One turn moves each row of this set onto another row. After a few examples, where does it send each row asked below?
k310: 19.4, 5.0, 4.3, 5.1, 19.9, 24.9, 18.0, -22.0, 26.5, 23.0, -16.4, 7.7
k683: 16.5, 5.9, 19.0, 7.7, 5.5, -3.6, 12.1, -10.2, 14.3, 5.6, 5.6, 19.9
k908: 15.6, -12.3, 12.9, -22.3, 26.4, -5.2, -5.4, 14.1, 10.8, 11.8, -19.2, 8.7
k438: -12.1, -3.1, 0.0, -12.9, 14.8, -11.4, -7.8, -0.6, 4.6, 24.6, -9.5, -12.0
k125: -2.4, -3.6, -10.2, -37.8, 10.9, 11.7, 5.9, 7.7, 13.1, 21.6, -15.7, -7.8
k137: -2.4, 11.8, -10.5, 10.6, 6.3, 15.6, 1.9, -14.6, 14.6, 31.1, 11.5, 16.2
k100: 1.5, -13.5, 20.9, -12.1, 4.9, 14.5, 3.5, 5.3, 35.0, 6.4, -13.6, 6.7
k170: -1.7, 6.7, -4.9, -17.4, 3.8, 20.9, 16.2, 18.8, -8.3, 15.4, 0.7, 2.0
k27: 1.9, 2.4, -4.1, -5.4, 35.1, 13.4, 0.7, -14.7, 3.9, 38.0, 5.0, 6.4
k956: -1.9, 4.0, 21.8, -1.0, 1.3, 11.6, 5.7, 0.1, 12.6, 11.1, 17.5, 14.0
k297: -1.7, -2.9, 2.3, -8.3, -2.9, 25.9, 16.7, 6.8, 27.4, 12.3, 6.5, 18.5
k594: 10.8, 17.5, 2.3, -3.3, -9.0, 16.1, 18.3, 13.6, 2.0, -1.2, -12.0, 8.9
k843: 26.9, -8.2, -7.0, -13.3, 26.4, 8.7, 3.4, -16.3, 24.6, 22.4, -19.7, 18.4
k255: 7.0, 10.5, -18.0, -6.5, 6.9, 11.8, -0.1, -6.3, 27.4, 8.8, -37.0, 9.2
k916: -6.0, 16.4, -17.9, 3.9, -11.9, 0.6, -1.0, -10.3, 10.4, 11.4, -18.3, 8.3
k563: 2.6, 22.3, 10.1, 7.3, 19.1, -5.3, -5.2, -13.7, 17.3, 23.1, -26.5, 18.9
k223: 23.7, -13.6, 0.7, -18.9, 31.9, 16.9, -7.9, 2.0, 18.5, 20.6, -5.7, -0.2
k874: 3.2, -3.5, 28.9, -9.8, 0.3, 3.7, -8.0, -17.6, 3.2, 35.7, -16.7, 4.2
k811: -1.8, 1.2, 3.1, 15.6, 4.8, -10.8, -0.7, 1.2, 25.4, 23.3, -21.6, 0.9
k335: -1.3, -1.9, 16.5, -33.4, 23.5, 3.4, 12.8, -2.3, 1.4, 6.6, -15.5, -2.5
k881: 24.7, -8.0, 5.6, -1.9, 18.4, -8.1, -5.3, -2.0, -1.4, 17.5, -29.5, -2.1
k897: -2.0, 11.8, -1.7, -15.2, -16.6, 11.0, -1.6, -22.0, 19.1, 2.5, -5.4, 12.0
k788: 13.3, 7.6, -5.7, 12.3, 12.7, 11.3, 16.3, 2.2, 19.3, 43.4, -16.9, 16.0
k104: -0.8, 20.2, -19.5, -0.5, 14.4, 14.6, 2.3, -6.2, 9.3, 7.2, 12.7, 6.6
k280: 10.0, -7.3, 4.6, -23.2, 3.6, 26.5, 15.2, -1.9, 21.1, 41.6, -11.9, 9.2
k20: 3.4, 11.4, 11.2, -2.9, 14.1, -0.9, -13.9, -2.9, 3.0, 10.2, -25.6, -20.4
k938: 5.1, 23.5, 6.4, -11.9, -5.4, 13.9, 0.1, -10.0, -16.3, 28.4, -0.6, 9.6
k961: 11.9, 9.4, 9.0, -25.5, 26.7, 34.7, 3.1, 7.0, 23.1, 24.0, -8.6, 8.7
k779: 7.4, 24.9, -4.0, -0.6, 18.6, -3.2, -17.6, -0.2, 8.9, 5.1, 7.3, 7.7
k655: 23.8, 3.4, 3.4, -1.9, 15.0, 2.0, -18.8, -8.8, 17.0, 32.1, -26.9, 15.2
k600: -10.1, 4.5, 13.0, -13.9, -15.5, 2.9, -4.6, -3.3, -7.0, 20.2, -7.1, 1.2
k730: 11.9, 5.8, -2.1, -23.1, -2.3, 5.4, -3.6, -21.1, 9.8, -8.4, -3.9, -7.0
k58: 15.0, 16.8, 10.1, -34.6, 5.0, 12.1, 2.5, -11.9, -4.5, 20.1, 0.6, 20.9
k253: 33.6, 21.4, 2.5, -3.6, -0.5, 27.3, 8.3, 7.5, 8.1, 9.4, -7.8, 9.8
k367: 9.0, 12.0, -9.1, -6.4, 25.9, 9.3, 11.6, 18.2, -8.2, 18.8, -22.1, 1.5

k655 goes to k843
k255 goes to k27
k20 goes to k563
Now these:
k253 goes to k58
k438 goes to k811
k170 goes to k600
k956 goes to k594

